Each named move below is a turn or a mirror, shown by a few rows before and after it. Which moves, in which order, take the first row of each later pair to the second? The first pair is answered.
move k_481:
[-18 -13   0  13 -26 -11  -4  31]  ->  [-15 -20   0  16 -22 -12  -4  27]
[-13 -20  -3  16 -17 -20 -17  10]  ->  [-18   7  -8   8 -28 -14  -7  19]
[ -5  -1   0  10 -10  -2 -16  15]  ->  [ -7  -4  -3  10  -7  -5 -18  15]
move k_566:
[  7 -25 -21 -17 -19 -13   0  -5]  ->  [ 11 -25 -20 -24 -12  -5   8 -15]
[  7   1 -16  -9 -19  -9  10  -2]  ->  [ 13   5 -16 -15 -16  -6   9  -8]
[-2 12 17 10 27 16 13  6]  ->  [ -6  21  17  16  24  -5 -21  11]
move k_52:
[ -2   8  -9   1 -12  -6  -5  19]  ->  [  2  11 -14  -7 -16  -4   2  12]
[-5 -8 12  5  5 12 22  3]  ->  [-14 -15  15  13   3  -2   3  14]
[ 24  12 -15 -30  -1  -2 -10 -23]  ->  [ 20  18  -1 -20  23  18  14 -14]
Then:
Each pair is 2 to 3 moves apart.
[  5 -11  -6 -10   2  -4 -17 -18]  ->  [ -8  -4  10   4  23   9 -10   2]  k_52, k_52, k_52
[ 2 11  7 -6  5  8 20 10]  ->  [-4 -8 15 10 12 -4  1 19]  k_52, k_481
[-10  15  -2  -5  -2  -9 -20  18]  ->  [ 12 -15  -6 -11   9  -7  -9 -20]  k_52, k_52, k_481
[ 15 -15  -9 -17 -14 -23   2 -31]  ->  [ 11 -27  10  -4  19  -2  24 -26]  k_481, k_52, k_481
[  9  -7  -7 -11  -6   9   6 -23]  ->  [ -7   2  11   6  20  10 -14  -1]  k_52, k_52, k_566
[ -4 -35  -9   9  -8 -12  -6   1]  ->  [ -5 -29   1  10  12  13  22   4]  k_52, k_52, k_52
[-17  43   3  20  27   9 -10  17]  ->  [-12  -3 -21  20 -34   4  30  20]  k_52, k_52, k_566
[-24  17  11   4 -10   6  -4  29]  ->  [-12 -18   6   3 -14 -18 -32   8]  k_52, k_481
[-29 -19  23  25  13 -11   5  28]  ->  [-28  10  -6   2 -32 -26  -9  27]  k_52, k_481
[ 0 -6 10  4 29 11 22  3]  ->  [ -8  -3  -2   7  -1 -22 -26  18]  k_481, k_52, k_52
[ -3  27  -1  -5  -8 -14 -35   9]  ->  [ 16  -6  -5 -11  -5 -19 -33 -24]  k_52, k_481
[ 6 -5  0 -9 22  9 -3 -5]  ->  [-10 -10   4   3  14  -2 -13  14]  k_52, k_566
[  6  -7   2 -10   7 -23 -36 -23]  ->  [-7  2 23  3 41  8  1 -6]  k_52, k_52, k_52
[-11  26  16  -3   4   5  10  19]  ->  [ -9  27   5  -8 -15  -7   0  16]  k_481, k_52, k_481
[ 11  17 -10 -13   4  -1  -9 -26]  ->  [-10  16   8  10  17  -4 -21   4]  k_52, k_52, k_52
[ 11  39  -1 -36   9   0  -5 -31]  ->  [-15  35  17 -10  17 -17 -42   8]  k_52, k_52, k_52
[ 5 13 27 20 23 19  3 12]  ->  [  2   0  16  23  -6 -12 -31  19]  k_566, k_566, k_52
[ 12 -17  -7   5  -6 -24 -29  -6]  ->  [  9  29 -19 -12 -20   1   7  -4]  k_481, k_52
[  1  12 -24  -6 -41  -4  15  10]  ->  [ 11  40 -20 -19  -9  -1   0 -14]  k_52, k_566
[-4 16 -1 -8  4 25 39  8]  ->  [-18 -20  18  20  27   2   0  23]  k_52, k_481
